Each path is a new rotation, seen through one point. The rows after it are directions, each followed by how far the rotation turns it, in degrees each step (0 if it stays put).
Each turn is a multiple of 5 degrees from 10 to 175, or 0.
Each row of a path follows its step; steps can be skipped.
Path 1:
step 3: -583 -9 -136 133 -196 200 1 104 156 31 -254 83 -24 -300 -2 -109 63 -175 240 -39 169 17 167 -138 -65 -226 -55 153 -227 466 77 62 -22 -263 -267 -311 311 30 141 11 -11 -5 477 -249 -147 -34 232 265 -67 -224 -340
step 4: -52 -181 0 293 509 -94 148 238 24 110 -152 100 10 -160 -173 9 293 -97 130 -144 24 -221 -453 88 102 -56 155 38 146 455 53 210 102 162 -21 -383 -71 312 -23 18 98 65 448 -52 281 239 -234 262 13 -253 -208
step 5: 230 159 290 131 -74 -155 -233 -179 -6 41 45 133 -141 -60 -500 120 347 -105 -153 -204 282 -61 -49 95 46 -116 -395 -89 89 579 -33 41 159 -354 -47 -166 -178 58 99 151 181 -424 -112 79 214 78 -130 91 -76 -44 -413
step 6: -29 59 247 236 46 -164 -23 102 -79 193 -460 -360 -141 -417 120 173 299 64 28 -100 56 -227 125 -213 16 -189 -297 319 33 234 31 -305 -46 0 263 -168 269 -51 271 39 130 -121 -243 -313 17 -97 -208 -177 252 159 -402
step 9: -124 -140 26 -114 -104 -6 -115 6 110 28 -124 -140 -354 -293 -65 185 -44 -258 -13 125 291 -463 61 -230 -110 -206 -243 -132 -72 349 267 -75 -29 -355 -186 -231 66 631 164 225 59 -16 397 95 58 -9 -178 36 -69 -303 -83
step 15: -349 44 259 98 -240 -187 -211 -140 65 221 120 230 -20 -272 -84 -194 177 6 58 -12 119 59 -83 -104 158 -59 -407 67 -25 436 -112 200 0 -21 -263 -176 155 371 141 124 -1 -469 532 126 -140 204 -155 75 -8 -318 -213
step 16: -18 -219 174 159 187 -201 47 -176 -4 -64 -493 -25 -202 -421 -159 188 111 284 190 -128 179 -175 -171 6 -104 -370 315 325 276 296 53 -26 58 -235 22 -227 -74 167 -33 122 114 -189 315 -118 70 16 -177 -202 63 -152 -479
step 18: 30 258 -72 -165 -151 -212 -218 29 -202 -120 -35 -199 -3 -155 44 -31 129 80 174 -170 53 123 -189 -448 328 -466 -437 -25 -44 343 -257 -173 14 77 -112 39 210 -60 424 222 135 -141 -204 -278 309 -212 -201 -134 213 146 -174
Directions:
6 57 95 -73 -63 -4 8 -63 -29 60 -37 -64 18 -36 -68 64 110 20 -22 -44 -82 -71 -27 14 63 -31 55 37 -28 -9 -51 134 -6 22 90 50 8 -30 -43 -53 34 -81 41 -2 -19 -76 -4 69 109 -75 -47 | 35
58 166 -20 42 27 67 -7 -1 -76 -48 -22 118 19 -65 -71 21 -101 -54 2 -126 17 17 -29 25 -21 -34 10 2 60 -21 59 1 -96 14 13 7 -19 84 -4 -56 14 37 125 33 -59 -13 -42 -7 -18 13 -74 | 60
50 15 61 4 -91 24 -17 19 14 -2 8 83 -3 15 16 -14 -5 35 93 -95 86 40 101 -31 -20 5 12 18 12 -27 -97 -20 23 38 1 -75 72 -115 60 -29 -101 -94 52 84 124 -69 45 50 -52 2 0 | 145
83 -98 -52 -45 12 -23 -22 5 30 -105 78 55 -48 -101 -102 116 23 -33 -9 64 13 -47 34 67 -73 -15 58 -74 62 -33 -5 -8 64 31 12 -79 -111 22 19 9 44 24 -48 41 57 -79 -27 49 28 -63 -14 | 90
90 -65 52 -4 -23 -61 4 -4 -24 26 -22 -3 114 63 -41 22 -25 3 -77 54 2 66 89 26 76 -92 -93 -84 -97 19 -54 -20 25 51 -32 93 -71 59 114 18 16 -29 86 59 -22 -3 -56 -22 -28 36 -53 | 110
-48 64 -110 -63 101 48 1 -20 54 -16 2 -8 37 117 27 44 22 -28 24 25 -129 53 49 108 -19 -43 15 7 -21 51 -39 -26 -99 34 17 -88 -5 -38 -56 44 14 -105 11 54 -2 -98 -20 -102 -25 4 26 | 10
14 -63 -104 16 -55 -30 -78 55 -67 121 -1 33 31 -56 19 -113 1 107 -74 0 -41 112 -54 26 3 13 40 -43 69 53 6 87 22 -44 52 -49 -45 4 -63 60 -97 29 65 5 18 -77 -64 0 1 -10 7 | 95
26 85 -11 -127 15 48 23 12 -38 26 20 -27 19 -26 -17 -112 31 3 -37 4 44 -95 -4 -15 -68 50 28 -45 28 66 -129 -68 35 93 120 15 -43 -47 30 66 8 30 -41 -47 -35 43 6 -42 -87 52 -115 | 60
Path 2:
step 16: 115 -94 327 -176 -81 -176 -204 -305 -111 -138 159 -302 66 370 -1 90 -194 243 87 -55 150 1 -274 -124 -88 -366 -96 102 239 -211 -172 -141 184 210 40 45 -208 163 174 -44 -325 419 178 53 181 209 146 -56 72 -386 -20
step 21: -92 91 -65 -130 -15 144 308 310 110 -110 334 -263 66 -125 -58 70 245 -63 -93 312 64 178 -60 305 -25 497 53 59 -90 154 230 238 -254 -90 103 57 37 113 -307 -388 -189 120 -178 182 75 -37 29 371 37 97 -320
step 23: -326 -202 -46 322 127 -226 -15 -318 -316 21 -43 34 162 -59 120 267 295 -4 -3 -192 93 -97 -274 -22 26 410 -122 -151 -417 156 100 50 198 74 374 -26 -190 73 358 -189 96 -16 10 -186 103 -230 30 63 41 -295 221
step 25: -176 307 -123 33 63 272 -179 78 -52 -29 -120 408 -22 218 28 -11 42 -230 -260 202 -173 -9 -118 -331 24 -208 -272 -106 -340 -105 244 -47 -59 60 103 5 321 -125 96 15 -139 -170 98 194 422 429 -213 -119 320 152 111
step 26: 82 -21 -45 -36 -50 -64 64 -184 132 -273 1 271 199 26 -36 125 -367 -336 224 210 85 -218 -31 284 40 -253 52 -130 245 -121 -302 226 -80 -110 -197 345 -28 -250 267 228 -204 -295 184 -186 -231 -305 -46 11 26 130 364
step 32: 240 278 -38 -119 -152 -2 72 170 -377 -160 214 -40 58 -166 -22 -151 -173 -325 278 -29 -124 -166 -220 1 -43 -226 173 362 10 134 78 280 28 -80 116 -285 324 -148 210 58 -100 270 168 3 -145 -90 -197 531 54 75 229
step 33: 94 -94 561 -74 -383 73 307 -203 74 -270 -79 -144 41 -148 -93 -191 272 55 130 186 322 185 -38 6 -92 305 137 37 -260 -226 145 32 -36 -19 37 446 -47 -221 88 94 -48 35 -67 111 -43 485 77 -81 19 145 143
step 35: -216 79 -184 102 -140 -119 -53 38 218 142 239 69 -185 -117 236 449 -250 334 -181 -176 331 -213 -81 161 -37 -20 9 172 -181 166 44 -178 -125 -221 198 138 -225 41 224 120 254 292 282 -162 119 255 332 -17 294 82 -133
Directions:
-72 31 26 43 -5 -61 9 16 -3 -33 -61 18 1 -75 15 9 20 78 -5 -158 -5 -11 37 24 67 -39 -93 46 11 134 98 -84 0 21 -1 65 -1 -117 -78 22 -31 -23 -4 63 -19 -31 -71 -110 54 24 -4 | 70
-47 4 -51 -51 -72 37 -41 -10 67 33 -64 -54 -8 42 129 22 29 96 52 -36 -19 -41 -71 -32 -48 101 -63 19 60 -10 1 -12 102 -47 -9 -61 -2 116 -9 29 -68 51 -63 -78 74 -68 -58 -41 39 41 68 | 55
-19 -62 -41 52 18 -1 -2 -15 77 43 9 -4 88 31 -84 -117 -70 -7 -21 -17 70 -6 -83 102 -3 -55 13 -15 -38 17 -9 78 72 106 17 -15 -44 -18 -100 -46 60 -23 -60 -57 55 22 6 -21 58 153 54 | 90
86 22 -35 82 -51 77 37 -56 -73 27 -122 57 46 41 34 -4 15 98 -30 -61 73 -75 -21 39 -47 -9 131 11 82 51 -7 -55 -94 9 -1 21 58 43 61 -5 30 -17 -58 94 24 27 10 66 -43 67 -2 | 10
50 50 18 39 -130 -33 -65 44 105 -68 -17 -59 -34 -35 -84 76 5 -15 -41 -82 -85 30 22 81 -35 -11 85 64 51 -33 -148 -63 65 15 -24 -26 25 0 29 -16 22 -94 47 -30 -61 3 23 -1 59 8 44 | 170
15 -81 -63 13 -84 -34 -45 89 -75 66 -10 44 -2 13 -31 -41 -44 -37 -2 31 -56 26 26 -45 58 -2 90 90 -27 46 12 -44 -15 -110 114 -73 40 -3 -13 93 103 48 11 -54 40 73 -93 -95 -18 15 12 | 145
Path 3:
step 0: -223 88 92 117 6 -361 184 115 -133 -284 -203 124 146 -102 198 107 205 -157 -51 -85 59 92 264 -132 205 -14 98 478 -56 142 306 205 -284 101 -354 36 -150 -383 81 -176 -88 -262 288 -434 338 7 -18 -79 156 98 41
step 3: 5 -237 -171 -138 41 -7 359 -244 3 -47 -213 40 149 151 299 -42 -131 -151 -101 27 -225 -192 126 -418 100 -127 145 550 -55 265 114 -2 16 -45 45 338 89 12 39 521 115 -90 -95 -140 423 -108 -180 -202 257 75 102
step 13: 59 -141 194 -50 27 118 -300 -28 18 -180 -57 -267 35 -172 64 80 49 38 375 137 -122 317 -53 -192 -219 40 -75 436 37 483 37 -159 -7 131 207 -334 -119 -25 168 413 -68 -91 311 -296 -28 411 126 125 178 -209 132
step 15: -207 -307 317 -273 -65 -169 21 103 41 62 109 185 334 -22 146 0 181 -305 18 153 -16 -15 181 -210 -26 215 94 86 18 116 126 -45 53 -167 92 52 -214 -178 225 453 524 -141 226 -285 363 76 -378 -275 50 -29 -69
step 21: -86 -190 76 -20 -80 179 135 -88 162 -149 -423 -118 62 167 225 307 157 120 165 31 -78 -153 -154 -303 -66 -106 -158 572 -190 -20 2 -388 139 -81 33 -249 -197 -25 -16 317 -502 3 -152 112 150 144 -50 -4 267 251 -181
step 27: -7 -45 430 7 -80 -182 16 404 -50 -399 -94 -12 36 -115 129 -216 477 -104 -65 170 -231 2 353 -197 -47 83 -168 -110 -60 251 299 65 -60 -1 -39 111 -325 -337 57 150 246 -24 -289 -123 158 143 106 -279 239 26 288
step 28: 93 21 363 329 -141 -417 119 134 258 -205 -79 -225 235 -59 144 51 350 109 379 156 -271 -147 55 -168 234 -157 157 274 66 -85 179 75 -74 157 316 -17 243 -188 -86 183 -367 -57 69 -119 414 193 -6 69 143 -107 126
step 33: -332 -399 165 -46 130 -190 287 -250 314 37 -301 -107 135 59 405 389 -172 85 323 -119 -197 28 43 -160 118 35 39 211 109 26 121 -77 -99 -223 129 44 -138 -276 423 263 40 -153 179 -16 109 105 -149 276 270 46 -113
Directions:
30 39 79 0 21 -1 39 12 -64 16 -50 -58 37 -15 -120 54 31 61 6 3 -38 72 -75 36 27 5 -55 -18 -62 -110 -95 -41 -81 -104 24 107 39 -42 85 -18 116 48 36 31 45 20 42 -63 8 32 71 | 140
-118 106 -40 -42 -42 -15 -6 38 15 11 -47 57 110 -63 35 -65 -57 9 -62 55 -69 66 141 40 -17 -42 -6 -19 25 2 -1 -80 -71 -15 -31 -44 21 -42 55 13 19 -2 -10 -33 -16 -157 -17 -86 -61 8 -14 | 95
79 20 2 -13 -2 -41 13 58 4 -130 12 10 -7 25 6 -23 88 124 35 -14 -29 24 -26 50 -45 -7 -18 41 -57 -6 -69 -1 -55 62 -71 30 0 -48 2 -99 -117 -69 38 39 36 -49 -33 18 -28 40 -189 | 155
-17 33 -58 39 -3 -110 55 53 75 -42 3 13 -15 -25 -23 -6 116 37 -12 -58 19 -95 89 33 116 106 -17 -51 -67 -85 31 45 -46 0 -77 -41 -67 -21 -7 -10 30 -56 6 16 -67 3 -19 45 -26 -51 139 | 40
15 28 7 156 -36 111 23 22 -34 -129 -37 59 -15 -16 -19 47 -69 22 -26 18 -9 -17 29 0 108 -85 -13 -32 120 -10 -74 64 -12 -5 31 18 -35 3 -4 18 36 23 -8 -26 57 20 -91 107 -123 -11 -8 | 175
-17 -161 36 -46 11 108 -10 78 73 -4 -38 15 -94 54 33 1 34 48 -10 57 -73 -56 62 44 83 79 -29 -13 47 58 -25 -21 -41 -112 4 52 64 -25 -32 96 -24 -20 -15 48 -57 14 -26 -102 16 -3 -44 | 60
Path 4:
step 0: 293 273 -83 293 -89 299 -23 167 211 153 110 49 39 -37 -150 117 -33 238 -24 223 309 9 -284 58 -192 81 258 -268 -141 -351 482 -190 339 -46 -108 19 257 -91 -172 257 34 -176 204 -117 -64 -146 -98 38 10 -266 44
step 9: -35 200 -304 114 -153 -274 233 -159 6 -265 -173 -297 -27 13 -272 6 -194 284 95 98 82 -324 -157 -264 -41 75 349 -90 351 -172 155 -122 298 -65 -347 12 387 -12 54 20 13 -119 195 -98 -118 -145 120 -8 301 -157 -136
step 12: 124 -63 -276 343 1 22 -226 -380 -64 -24 -53 -169 -90 -60 -111 209 31 -112 -185 -35 354 -173 -22 -187 212 172 -295 17 -147 -284 50 -29 5 275 -386 -53 231 -338 -263 96 285 148 18 191 -44 -27 83 33 456 -69 74
step 13: 75 -299 -163 347 276 115 -133 -104 -123 38 -236 -38 124 31 -136 -27 -43 -96 -82 104 249 -178 -407 92 78 362 308 -104 81 -381 145 194 14 -38 -88 -113 16 -288 205 -198 138 -54 245 241 -320 -122 107 195 113 -371 -111
step 20: 358 152 -353 138 -140 54 -77 -212 -57 475 27 -5 -186 181 -279 81 -445 147 35 85 252 -88 46 -288 299 30 -5 -159 3 -97 36 -175 -148 34 -346 184 -22 273 -28 240 -41 -50 -185 -207 -111 185 -92 36 322 28 -177
step 23: 304 -3 -152 151 -315 -23 -7 67 -384 208 -244 -180 -536 71 -227 -212 -61 -91 -245 -128 28 -104 -294 36 314 -118 -195 40 43 234 146 129 -245 20 -107 208 -171 -170 -143 -136 195 43 204 148 -73 126 291 -163 176 212 51
step 29: 26 544 -118 81 170 -22 -53 -101 315 442 -280 172 -310 -259 -411 34 -141 18 -41 229 274 -268 -60 173 -77 -21 99 -226 -15 -141 268 -31 147 59 69 86 107 -59 308 -56 62 -79 -203 -85 -190 -56 -200 211 128 -22 -113
step 31: 456 213 -95 -43 -272 158 -185 250 -166 41 -297 -68 -174 29 -314 -193 -160 331 -312 27 77 206 -436 -101 30 -46 -45 -22 57 153 189 -506 164 -15 -94 111 -40 -102 66 94 106 74 -105 -161 89 -110 -213 -286 -100 -179 -2
Directions:
50 62 14 7 -77 -67 7 -20 28 99 -110 -66 10 3 62 10 81 48 -33 0 -41 -23 -33 -30 92 67 19 -16 -61 -55 -36 -35 21 -15 -70 77 109 -5 -36 76 35 -30 -6 -123 54 -10 -40 69 -114 -12 -76 | 35
-34 -40 97 -6 -79 -34 18 45 -51 32 58 -43 -125 18 6 -31 0 -17 -15 -7 -23 -58 -29 -25 30 3 -83 101 75 52 -22 -71 -64 17 7 -3 -118 35 28 -14 -6 -98 99 3 84 -90 -89 -55 -28 -61 -72 | 85
-22 -59 -67 17 -35 -33 1 -56 -17 66 -12 -9 68 43 96 -35 23 -78 64 82 22 -40 -11 -29 60 -32 37 104 17 48 -50 -76 -7 -77 -38 86 -74 -89 35 47 -33 18 -16 87 -56 112 32 67 103 -37 -55 | 10
53 48 -13 -15 -60 -7 66 -49 -12 -61 92 -75 75 1 44 119 -62 -5 -6 -3 -24 -28 68 -118 -18 -20 -35 -22 105 41 -35 13 -76 -76 8 21 127 4 -31 23 68 57 -40 58 -3 -51 -12 -110 19 22 -85 | 135
-28 4 42 70 -30 -46 22 -1 29 33 51 -48 -49 -27 -11 -15 88 79 20 24 -50 -37 83 26 -14 11 -77 15 -65 72 5 66 89 -12 -1 20 18 -48 -122 65 63 -84 66 75 59 31 133 -36 86 82 69 | 160
